rotation steps, each row followed by its count of steps
The counts run from 0 to 210.
[102 116 118 136 129 146  81 170  97 116 146  99 149  86 143  96 134 121
 130 120 120 160 155 120 159 139 130 134 124 181 124 154 132  91 134 140
 174 130 116 176 110 179 127 169 124 164 113 134 151 100 117 184 190 115
  84 186  92 111 154 121 143 137 140 116 153 145  79 126 127 106 146 135
 146 165]  125
[163  89 123 124 145 124 113 128 103 101 119 123 111 124 141 135 151 150
 119 175 105 122 139 121 174 156 166 112 171 108 129 183  92 113  90 118
 149 109 158  80 107  95 112 160 137 163 106 129 109 135 101 137 141 123
 139 185 132 150 172 145  93 178 129 132 168 157 150 166 185 129 161 127
 102 140]  164
[135 119 141  82 118 144  94 128 150 109 139  97 146 128 130 118 112 144
 128 169 102 123 139 144 107 140 136 119 175  96  86 174 153 110 111  95
 105 132 147 120 107 128 136 150 161 162 117 116 117 166  45 142 150 164
  88 171 159 145 135 134 179 173 160 137 106 174 133 146 162 113 140  92
 132 110]  86
[160  89 124 106 148 135 107 123 114 108 123 110 120 136 137 136 153 154
 113 172  97 127 138 121 159 155 161 124 168 104 118 178  96 112  80 121
 154 104 157  79 111  97 133 160 138 174 104 124 107 141  95 151 142 116
 127 183 145 146 176 140 110 179 145 124 164 155 149 158 192 120 155 125
 101 138]  165
[146 156 140 145 105  94 124 201 140  71 122 108 101 107 111 115 126 122
 110 173 124 138 148 152  85 124 116  97 139 108 139 135 157 192 113  88
  97 109 141 133  85 133  90 148 167 111 154 129 127 116 102 122 112 195
  94 162 120 124 127 102 140 163 121 114 129 162 103 119 156  88 145  98
 145 148]  110
[121 133 172 168 113 111 164 193 112 134 160 156 116  82 130  77 122 140
 139 120 127 103 159 143 185 122 140 107 140 157 144 138 151 137 136 128
 172 180 125 157 127 131 111 187 117 161  89 116 113 112 136 169 139 172
 135 163 125 103 114 108 155 155 106  98 112 130 126 131  92 113 140  75
 159 133]  100
[103 139 142  97 116 138 133 132 141 131 125 112 147 121 118 112 119 123
 115 135  96 137 104 162 110 134 134 109 146 130 113 175 170 135 146  89
  84 126 150 128 109 131 111 114 157 177  92 125 120 153  54 150 180 175
  57 170 146 134 108 138 197 134 166 124  97 160 146 144 133 117 131  93
 130  84]  89
[ 85 105 100 148 128 154 144 174  97  78 128 133 117  98 154 151 168 135
 114 137 120 129 125 132 131 123 144 132 178 140 173 117  87 125 128  77
 143 119 134 128 115 137  98 157 179 145 104 131 119  97 158 157 181 131
 121 194 105 117 140 128 127 156 149 118 182 141  98 124 129  84 154 100
 146 168]  119
[113 122 123 156 131 165 135 172 104  78 151 152 115  95 115 110 145  98
 130 130 142 102 139 131 180 128 152 122 176 143 170 156 113 105 140 136
 199 147 146 146 111 170 110 167 157 147 102  97 143  98 116 156 175 145
 139 165 119 113 152 141 144 152 110 113 185 161 101 121 110 119 138 119
 134 147]  206
[140 135 166 150 107 115 142 200 141 132 157 120 116 108 131  87 119 148
 137 157 126 108 188 129 149 132 138 116 138 124 125 127 154 145  95 136
 169 172 117 165 122 144 136 210 131 136 121 114 110 122 123 158 113 163
 143 160 134 107 138  86 152 175  98 107  99 136 102 133 118 107 135  72
 150 154]  103
[110 128 111 135 141 131 162 170 129  90  96 116 123 138 102 148 164 127
  86 174 113 156 127 171  74 136 139 119 133  96 171 119 133 172 114  86
  85 104 143 117  98 143 105 141 193 135 119 131 120 124 133 142 160 157
  76 185 127 109 121 106 148 132 125 114 155 150 100 132 131  71 146 117
 128 142]  114
[167 111 135 152 127  79 121 145 120 151 144 147 101  99 143 116 156 157
  95 170 120 104 132 133 157 147 154  91 172 116 111 194 121 165  69 103
 168 135 114  81 144  86 117 157 129 143 124 141  76 142 116 151 107 117
 150 153 159 135 133 144 112 150 126 108 102 119 155 169 155 112 164  79
 142 114]  58
[115 123  83 110 112 156  77 136 117 126 173  91 152  86 160 131 165 137
 116 127 133 133 118  98 164 151 123 126 176 142 106 182 113 107  92 109
 179 136 111 135 137 166 148 145 150 136 163 132 135 106  92 172 179  85
 108 172 119 146 154 142 147 133 172 121 135 119  90 140 160 113 156 101
 126 143]  41
[120 123  92  89 113 155  90 134 132 153 152  87 166 105 135 120 158 138
 123 132 140 144 113 113 163 165 109 128 137 141 107 176 141 110  96 129
 159 143  98 146 126 181 164 135 146 146 161 131 126 108  78 172 193  95
  91 175 113 138 149 139 161 117 160 127 106 112  83 141 140 129 157 123
 105 123]  43
[147 110  99 141 136 135 146 166 106  84 109 139 105 106 128 165 177 117
  86 174 153 137 125 148 118 142 167 107 172  95 165 178  86 155  86  89
 129 105 135  82 127 127 104 139 186 119 139 131 111 116 140 137 156 108
 124 158 129 124 158 137 106 149 127 131 174 147 100 151 153  99 164 128
 118 151]  32
[111 126 105 136 116  86 110 148 119 154 155 113 123  90 164 107 175 168
 118 130  89 129 129  93 175 138 115 110 162 146 118 146 126 167  74  99
 165 121 101 119 148 103 116 154 132 137 153 163 109  96 130 173 122 108
 134 190 123 119 134 113 109 131 152  86 113  89 121 134 163  91 156  70
 133 139]  146
[166 111 155 142 154 134  93 140 122 101 137 133 123 123 118  93 123 132
 126 164 111 128 166 149 143 148 155 118 154 141 125 201 135  90 123 143
 160 127 170 122  85 130 120 185 118 186  76 106 130 148  79 157 152 164
 102 166 146 153 143 146 130 164 120 127 132 182 163 157 139 123 142 149
 125 124]  81
[ 99 123 110 159 147 132 164 177 106  82 104 133 122 120 113 142 169 123
  90 151 115 149 114 178  90 128 151 118 140 136 182 131 125 150 138  86
 100 100 136 124  99 145  85 134 185 146  99 134 124 121 148 151 181 148
  80 189 106 114 112 123 126 130 131 106 179 150 109 133 127  74 148 129
 138 136]  116
[130 106 132 133 126 175 121 180 114  89 153 133 121  92 117 118 137 104
 136 148 153 109 158 123 167 136 152 124 183 124 141 153 123  89 123 157
 194 154 135 155 116 178 139 201 157 133 121  92 137 107 102 161 161 132
 146 160 123  99 166 134 148 178 122 121 172 164  93 134 122 120 137  97
 131 161]  208
[106 109 139  94  95 138 186 164 116 133  96 121 125 109 114 155 131 118
 111 149 112 145 111 150 127 113 176 100 138  90 111 157 140 167 136  92
  64 128 142 111 137 120 125 120 201 147 129 129 110 140  86 132 163 128
  91 161 149  81 152 108 180 146 149 118 128 158 108 143 133 122 147  77
 134 122]  7
[152 133 163 143 113 111 135 202 146 130 154 113 129 123 109  82 121 145
 127 166 118 124 201 138 128 129 137 121 121 103 124 128 164 145  83 136
 160 162 127 173 107 148 144 206 128 134 130 118 123 135 117 165 107 165
 134 164 137 100 135  75 162 169  98 100 102 138 104 132 121  94 132  83
 138 150]  104
[140 123 164 123  97 127 213 164 131 141 130 142 116 107 111  91 115 117
 140 110 145  77 108 121 234 141 154  93 131 117 147 152 144 147 133 131
 149 166 129 113 146 123 114 145 151 153 112 117  85 107  98 134 161 164
 150 157 135 120 165 127 151 158 117 117 128 115 129 143 125 169 161  76
 111 114]  181
[ 96 124 153 115 122 146 220 159 138 152 133 144 142 122 129 116 139 142
 133 121 122 101 118 147 165 128 156 134 135 134 156 121 145 136 132 111
 130 177 116 142 136 139 129 159 167 167  77 106  82 131 126 159 184 156
 117 178 129  99 102 104 186 149 130 108 111 110 113 147  83 117 136  69
 133 117]  96
[167 102 153 133 153 164 150 142 141 101 136 134 121 147 117 119 147 136
 130 163 158  96 152 143 183 159 138 139 164 108 172 154 113 103  90 133
 166 159 147 121  91 142 131 195 152 155  89  88 104 133 107 133 155 173
 150 176 131 151 153 146 112 189 108 135 148 133 144 159 134 137 152 131
  96 131]  77
[ 80 119 142 145 114 116 194 161  91 136 123 161 119  76 124 133 157 120
  98 111 104 138 103 148 151 107 190  98 140 145 138 170 132 165 151 104
 111 136 127 111 156 114  94 120 167 165 103 138 125 118 137 173 171 116
 111 169 131  79 123 107 172 111 140  95 139 132 113 138 111 103 137  75
 148 124]  11
[106 132 115  84  89 134 100 119 127 120 152  94 141 107 142 108 134 139
 135 125  86 104  85  99 175 152 120 103 170 135  91 175 134 126 124  94
 124 114 149 117 125 127 120 105 151 159 145 128 134 120  41 152 161 141
 108 183 136 158 152 142 165 141 183 116 125 133 134 127 181 142 145  86
 109 113]  172
[172  94 126 133 139 122 115 143  95  98 113 134  99 111 130 122 147 134
 115 163 118 125 134 124 180 152 157 109 161 112 151 178  94 120 100 120
 149 103 157  75 109  96 101 161 140 164 106 134 111 120 107 140 139 135
 140 175 126 156 175 152  85 178 127 130 169 150 151 163 175 138 162 136
  99 146]  163
[171  95 154 133 163 161 140 133 143 109 133 135 126 150 115 104 138 141
 125 175 145 111 163 159 167 160 151 144 150 108 154 163 124  89  93 145
 172 150 154 122  87 142 138 205 146 165  81  90 102 139 104 142 154 162
 136 171 133 149 141 139 120 185 107 131 144 148 142 162 136 124 146 140
  95 138]  78
[149 117 137 140  94  86 148 199  93 139  77 121 121  82 118 125 104  96
 106 149 150 170 117 151 154 133 122 102  93 135 117 176 149 158 143 114
  93 111  97  88 126 124  88 130 156 141 126 165  92 109 109 124 165 122
  68 157  97 116 170 139 125 142 129 147 115 148 107 156 137 131 179 124
 142 133]  135
[147 149 135 118 125 102 130 151 157 105 149 112 113 137  90  99 149 143
  94 181  87 101 152 136  92 142 150  92 149  89 114 150 168 170  80 118
 131 121 162 127 118 112 134 154 144 133 151 121 130 143  72 158  90 155
 120 160 164 124 133 100 166 140 123  89 124 156 133 134 175  97 116  78
 115 114]  192
[154 119 155 131 131 130  65 144 121  96 142 125 120  99 135  99 104 131
 132 162 113 118 154 143 139 144 135 112 178 131  99 205 140 101 124 115
 146 123 157 125  93 122 111 167 122 171  97 111 129 151  61 146 145 178
 107 160 149 160 147 155 144 179 138 129 125 188 159 148 160 118 143 114
 137 125]  83
[156 163 155 163 127  94 114 200 130 106 143 113 118 117 101  79 120 131
 109 167 110 159 182 163  93 126 126 107 107 127 134 146 183 169 107 136
 120 129 132 161  91 145 116 176 123 135 134 129 138 134 106 155 111 180
  78 163 122 109 119  85 149 135  99  96 108 161 108 124 133  88 130 115
 144 139]  107
[137 123 139  98 111 132  86 141 138 100 134 102 131 112 140 116 114 134
 135 172 110 126 142 141 118 138 132 119 186 105  83 183 141 107 102  99
 116 128 154 118 102 125 127 160 149 160 126 108 109 159  45 137 141 167
  99 166 160 158 137 138 164 185 154 133 107 179 142 147 165 114 135  91
 138 124]  85
[128 136 148 116  96 132 204 153 121 138 133 135 122 102 102  80 119 105
 133  94 132  94  87 131 227 147 140  91 119 134 149 160 156 142 159 129
 145 160 130 120 134 135 107 115 140 164 113 125  93 108  80 138 176 156
 121 163 115 134 149 130 162 127 128 128 121 109 137 141 116 165 146  94
 107  96]  179
[147 117 146 114 120 125  73 139 127 102 142 109 128 107 140 116 105 131
 139 163 112 118 148 138 123 132 135 117 183 114  87 188 136 101 122 105
 133 126 154 123  92 122 114 163 141 168 114 117 126 156  50 141 137 174
 106 166 152 157 143 145 154 184 148 137 118 183 152 154 166 119 136 101
 136 126]  84
[134 141 126 129 120 115 151 186 143  79 106 100 116 133 108 141 147 133
  94 180 128 139 140 160  76 132 127 108 146  80 153 125 144 180 101  76
  87 110 138 130  90 138 104 145 192 107 144 128 114 124 115 119 126 177
  91 170 125 119 129 104 146 161 119 122 137 160  96 120 146  80 149  98
 128 149]  112
[109 123 110 152 116  85 106 157 106 151 153 130 117  90 162 110 175 163
 110 131  84 132 129 102 167 134 119 102 157 155 116 147 126 166  85  96
 164 113 100 114 157  98 103 144 126 143 136 161 111 105 132 177 131 107
 127 186 121 117 126 122 114 120 150  91 117 104 126 142 162  94 146  70
 144 146]  145
[108 126 112  70  94 147 121 118 134 134 150  87 142 117 137 115 134 134
 136 125 101 107  81 101 182 148 121 114 160 115 100 159 141 126 122  96
 121 124 142 116 132 126 137 108 159 160 152 124 119 118  42 151 170 139
 100 185 139 145 151 136 173 147 180 120 119 127 127 135 171 148 141  75
 104 108]  173
[144 138 121 124  94 130 120 167 118 147 136 120 142  83 123  95 127  93
 116 118 171 137 103 134 198 163  96  99 116 148 125 195 154 143 137 133
 145 147  86 122 127 180 123 116 141 135 151 134 108  92  71 134 181 125
  78 145 101 148 159 153 145 117 141 142  93 113 100 144 125 159 176 130
 116 111]  47
[181 111 152 113 108 124 168 166 130 178 111 127 142 116 115 122 135 117
 106 155 187 126 113 149 187 164 129 104 111 104 133 178 139 149  87 132
 133 158  96  86 134 142 136 140 159 136 134 131  66 126  97 125 167 115
 119 141 129 133 160 142 129 150 110 148  88 110 108 175 119 155 186 115
 107 114]  51
